Rotation paths and how fast each direction turns (deg/step):
Each turn is a multiple of 5 degrees from 10 to 175, or 0.
Each row of a path follows its step; steps can be skipped.

step 0: [ -9  -6  -1 -17  -8  14   5 -11   4  -6   3 -17 -25 -13   2  13  -5 -11
  -4  -6   0   6   4 -10  16 -10  -1   1   8   1  -2  -9   5   2   1  12
   7  11  11 -12   1  -7  21 -13  -9   6  17 -13   2   1  -6  19  13   5
  17  -6  28  10  24  -8   2]
step 1: [-15  -3 -21   6  12   6  -5 -10 -14   0  12  13  -1  15  -6   8  -2  -4
  -7  -1 -11   6 -27  -2   6  -7  13 -13  14   6  14  -2   4   1  -4   1
   1   6  26  -3   1  -5  -1 -16  -1   0  -2 -11 -27 -15  -7   1  -2  -2
 -10  -8  20 -14  18 -15  -2]
step 3: [ -9 -27   2  -9   0   0 -12  -9  -4 -16   2  -7  -8  -3  -8   1  -2   6
  -1  -6  15   8  11 -15  15 -20  -1  -1   9  -1   2  -7  11  -3  -2  21
   0  -1  18 -21  -4  -9 -12  -5  -7  -2   9  18 -10  -8  -7   0  25  11
   0 -13  26 -17  -4  -3   0]
step 4: [-12   2  -3  -4 -16   4 -10  17  -8   7  11   4  -8 -11  -9   8 -13  -2
 -15   6  -4   0 -10   8   6 -12 -12 -21  -3   0   9   1  -7  20 -10  -3
  10  -2  28 -12   1   1 -12  -8  12   5  -3 -11 -20 -14  15  10   5  14
 -24  -8  14  -5  -6 -11  11]
step 5: [ -2 -13  -5   4   8  14  -8  23   7  -8  12 -24   1  -4  -6   7 -14   0
 -23 -22   7  -4  10  -7  24   7 -13  -6  17  -2  12  -4  -4  -2   3  -1
   2   1   5  -4   9   7   0  -3   4 -20  -2   7  -2  -7  -6  21 -14  12
  13  -4  11  -6  -3 -25  -1]
step 6: [ -6 -14 -11  -3   2   9  -8 -19  -2  16  14  10 -11  22 -15  -1   7   0
 -26   5  -5   4  14  -1   7 -19 -15 -10   5  -1  13   1   6   4   3   5
   4  -5  15  -1   7 -10  -9   5   5 -19   2  11  -8  27   2   7  12  18
  -2  -4  25  -6  -6  -2   1]
step 7: [-12  -9 -11 -16 -11  16  -9 -11  -1  14  -1  -6  -4 -19  -7   5 -12  -5
 -16   1  -4  -9 -10   4   9 -10 -17   9  22  12   5  -6   1   8   7   6
  -1   4   9  11  -1   5  17  -6  10   6  21  -8   2 -10  18  29  -4  12
 -21   4   7  -8 -12  -9  -3]
step 8: [-24   5 -22  -9  18   2 -17  -9  -2   7   0 -12  11  10  -3  -3 -10   6
  -8  -3  11   1  13  -1   7   7  -8 -14  15  -3  22  -4   5 -17  19  17
  -9  -2  22 -12   8   4  -8 -10   4 -18  12  -9  -9 -11  -8  14  -8   1
   4 -14  -2   6  -1  -5  -6]
step 9: [-18 -17 -22 -22   0   8   1  -1  -7   6  16   5   5  14 -16 -18  10  -2
  -4  -1   5   1   0  -5 -10  -3 -13 -18   3   1   5  -1  12  33   1   7
  24 -20   4  -6  -5   6   9   6   2  -7  12  -2   0  -4  12  11   1   9
   9  -2  15  10  -5  -1  -3]
step 10: [ -2 -16 -15 -14  -5  16   0  -9   4  -6  -1 -15  24  -5 -19   9 -14   5
  -1   1  -5  -3  -9  -6  -2 -14  -1  13   6 -17   3  21  -1  -6  -4  13
 -15  -6  14  -3   3   8  11   1  -8   0  10  -3  -2 -23   6  20  11  24
   3  -5  18   2  -1  -6 -12]
step 11: [-16  19 -11   1  13  12  -3   9  -3   4 -13  -5   2   6 -10   8   4   2
 -24 -10  -5   9   5   6  -6   8 -12 -25   3  -9  19  17   9   1  -5  20
  10  -5  10 -10   1   0  -2  -7   1   4   2 -19   4  -7 -12  13  16   0
 -11 -16  26   3   0   8  -6]
[-1  4 -4  0 -2 -3 -1  0  3  5 -1  0 -1 -5  5 -1 -6 -4  1  3  0  3  0 -1
  5  0 -2 -2 -1  1 -1 -2 -1 -4  1 -2  0 -3 -3 -3 -4  2  0 -4 -1  1 -1 -4
 -1 -2 -3  1  1 -2 -4 -3  3 -1  1  6 -2] : 100
[ 2 -5 -1 -4  5  2  3  0 -2  5  0 -4 -3  1  1 -1  0 -3  1  4  2  1  4 -4
  1  4  0 -2 -1 -3 -4 -3  0  1  1  1  4 -5 -1  1  2 -2 -2  1 -3 -2  2  4
  4  1  0 -4  3  4 -2  0 -2  0  5 -1  2] : 115
[-5  4 -5  2  2  0  3 -1  0  1  1  1 -3  3  0 -5  1  3 -5  1  2  1 -2 -6
 -2 -2  1 -1 -6  1  5  2 -1  0 -3  0  2  4  1  4 -1 -3 -5 -1  2  1 -1  1
  2 -1  2 -5  3 -2 -1 -2  0 -1 -2  0 -1] : 145
[-3  0  4  3 -5  7  0  1  0  6  1 -1  0  2  1 -2  3  0  2  2  1 -6  0  1
  2  1 -5  1 -3  0  2 -6 -2 -4  2 -2  0  2  2  4  2 -4 -1 -3 -2  1  0 -1
  0  6 -1  4 -4  1  2  1  0 -2 -2  0 -2] : 45
[ 0  6  2 -4 -2  0 -3  2 -4  2  0  1 -2 -1  0  1  0 -4 -2 -2 -3  1  5  1
 -3 -2 -2 -4 -5 -2  0  2  1  0 -1 -1  2  1  2 -1  1  0 -2  3  2  1  4 -6
  3  5  4 -1 -2 -2  1  2  3  6  1  1  5] : 160

step 0: [ 10   5  13  -9   8  23  -8  -4   4  10   8  -6   6 -12 -12  -9  15 -15
  -3   3   2  11   6   1   3   3  -3  -3  -4   7 -25  -7   9   8  14  -2
   6  -1  -1 -10   1   8  12  17  13  24   1  13  -6 -10   9 -17  19  -7
   4   5   6  -5  -2  11   2]
step 2: [  1  13 -19   7   2  -7  -3  -4  -4  16 -11   3 -15   8  17   0   8  -5
  14  -3  -8  -2  -9  10  13   8   5  -5   0  -6 -13 -13  15   9   5  -5
  -8 -18  -9   3   2 -12   9   2   1   4  -6 -20 -17   8   2   4  -1  11
  -5   5   6 -19  21   4 -15]
step 3: [ -7   0 -12  18  12 -14 -16   0  -6  -2  -9 -14 -11   8   2   1  14 -18
  -3   0  -2   0   2  -8   1  10  -7 -15  -4 -23 -11 -11  -2 -13  11  -6
   3 -12 -11  -8  10 -10   1 -12  23  -5  22   0  -2   0  -9  -7   4  10
   9  -2   6  -6  -8 -11  -4]
step 4: [  1   6  10  11 -12  -2 -27  16   4   4  10  -3  -8   7   3   4  -3 -13
 -23  -1 -12  -8  -6  12  -2  18 -15  -5  -3   0  -5 -18 -10   4  -6  -5
  17   5 -15  -4 -13  -7   2  -5  14   8  -1  13   5   5   7  -5   3 -16
   9 -14  -8  -4  -5  -1 -13]
step 5: [  5  16  14  -7  -5  -3 -11  14   2  14  -5   0  11  11  -8  -2   0  -8
  23   1  -2   8   4  -2   1   5   2  -6 -13  12 -15  -4  -7   3   1  18
  22   1   0 -12   9  -4  -1   8   5  18 -20  -2   5 -10  -7 -11   1 -12
  16 -15   2 -11 -10  11 -13]
step 6: [  9  15  -6 -12   9  11  -1  -3  -2  27   5  -3  29  -2 -11  16  -2   1
  12  14  -1  -2   3  11  -3  15 -11 -11  10  -3 -11 -12   8  14   3  -7
  -9   0   9  -4   5   4 -13   4  22   7  -8  -7   5 -10 -13  -1  -1  14
   1  -3  -6 -14   1   4   2]
step 7: [ 19   8  -9   2  15   7   5   7   9  10   1   2  11   6   7   4  -2  -8
   8  -4  14 -21  -1  14 -12  20  -4   5 -16 -19  -6   7   6   9  -3   1
  -9 -14 -11   9  -9  -9  -3 -17   0  -4  13 -23   2   2  -6  -2 -15   2
  -3  -2   3 -15  10   2 -13]
step 8: [  8   5 -15  15  11   5 -15  -8  -1  12   3   3   0   6   7 -12  12 -12
   7  -7  -2  -4  -3  -1  15 -16 -12 -12  -9  -5  -3   7  -7  -2  15 -12
  -4  -5 -23   1 -10   7  -3 -14  18   1   2  -7   0   4   3   4 -10 -15
  -4  -3  24  -5 -11 -10 -20]
step 9: [ 19   7  16   9 -14  19 -11   2 -14 -14 -16  -5   8 -12   1   5  12  -6
 -11  10   1  14   1  11  -2  -2 -24  -3 -12 -12 -14  -3  -8 -10   0  -3
   6   9 -12  -6   1 -10  -4 -12  17   6   2   6  -7   0  -2   0   7 -14
  10   3  10  -2 -14  -9  -5]
step 10: [ 12  24  15  -8 -13   7 -12  -4   7  -5 -20  -3   8   6   3 -13  10 -13
   0  10  -4   0 -10   6   1  12 -11   2   8   3   1  -4  -6   3 -24  19
   2   4  -8  -9 -16   0  -7  10   4  -4 -27   1  -7   8 -12   2   1   4
  -6 -14  -3  -9  -5  10  -8]
step 11: [  6  16   2 -21  17  -1  -6  -2   3  13 -25   5   1  -9   1 -18   9   0
  14  14  -1  -7   6  10  -3   0   1   0   2   4 -16  -2 -10   5   8   2
 -12  -6  -2   8   6   9   8  10   6   4  -2 -12   5  11  -6 -13  11  20
  15  -4  -5 -20  -5  13  -2]
[ 5  1  3 -3  2  0  0 -3  2 -2 -2  1  3  4 -1  1 -3 -1  0  6  2 -2  1  1
  3 -3  2 -3  2  0  4 -2  1  0  2  3 -3 -2  6 -1  1  1 -2  1 -1  6  2  1
  1  0  5 -3  0  1 -1  0 -4  0  1  9 -2] : 70
[ 0  0 -1  1 -5  2 -1  5  7 -2  1  3  0  1 -2  3  0  2 -1  2 -3 -3  0 -6
  1 -4 -1 -3 -3  3 -3  2  1 -2 -2  1  5 -2  4  2 -1  2 -3 -1  1 -3  1 -1
 -2  2  3 -1  2  5 -1  7  0 -5  0 -2  2] : 0
[ 3 -2  0 -2 -1  1 -1 -1 -4 -5  0 -1 -2  6  2  3  5  1  0  0 -6 -2 -3 -1
  3  1 -4 -1 -1 -3  1  0  1 -2  2 -1 -2 -5  5  2  1 -3  6 -4  0 -3 -3 -2
  2  1  2  0 -1 -2 -2 -1  0  4 -5 -2  0] : 65
[ 0  0  1  2 -5 -2  5 -3 -1 -3  0 -4  2  0  1  3 -2 -1  0  0  2 -1 -2 -2
 -1 -4 -2 -2 -2  7 -4 -5 -3  0 -2 -1  1  1  0  2 -2 -1  1 -2  2  5 -6 -2
  0 -3 -5 -3  2 -6 -2  4  2  2  2  2  1] : 85
[ 1  1 -3  3  5  2 -3 -5  2  3  0 -3 -2  3  8  1 -2  3 -2 -1  0 -3  5 -2
 -2  0  0  1  0  0  3 -2 -1  0 -3 -1  4  0 -3  2  2  5  2 -3  0 -1  5  1
 -2  1  2 -4 -2 -5  1  3 -1  0 -4  2  2] : 80
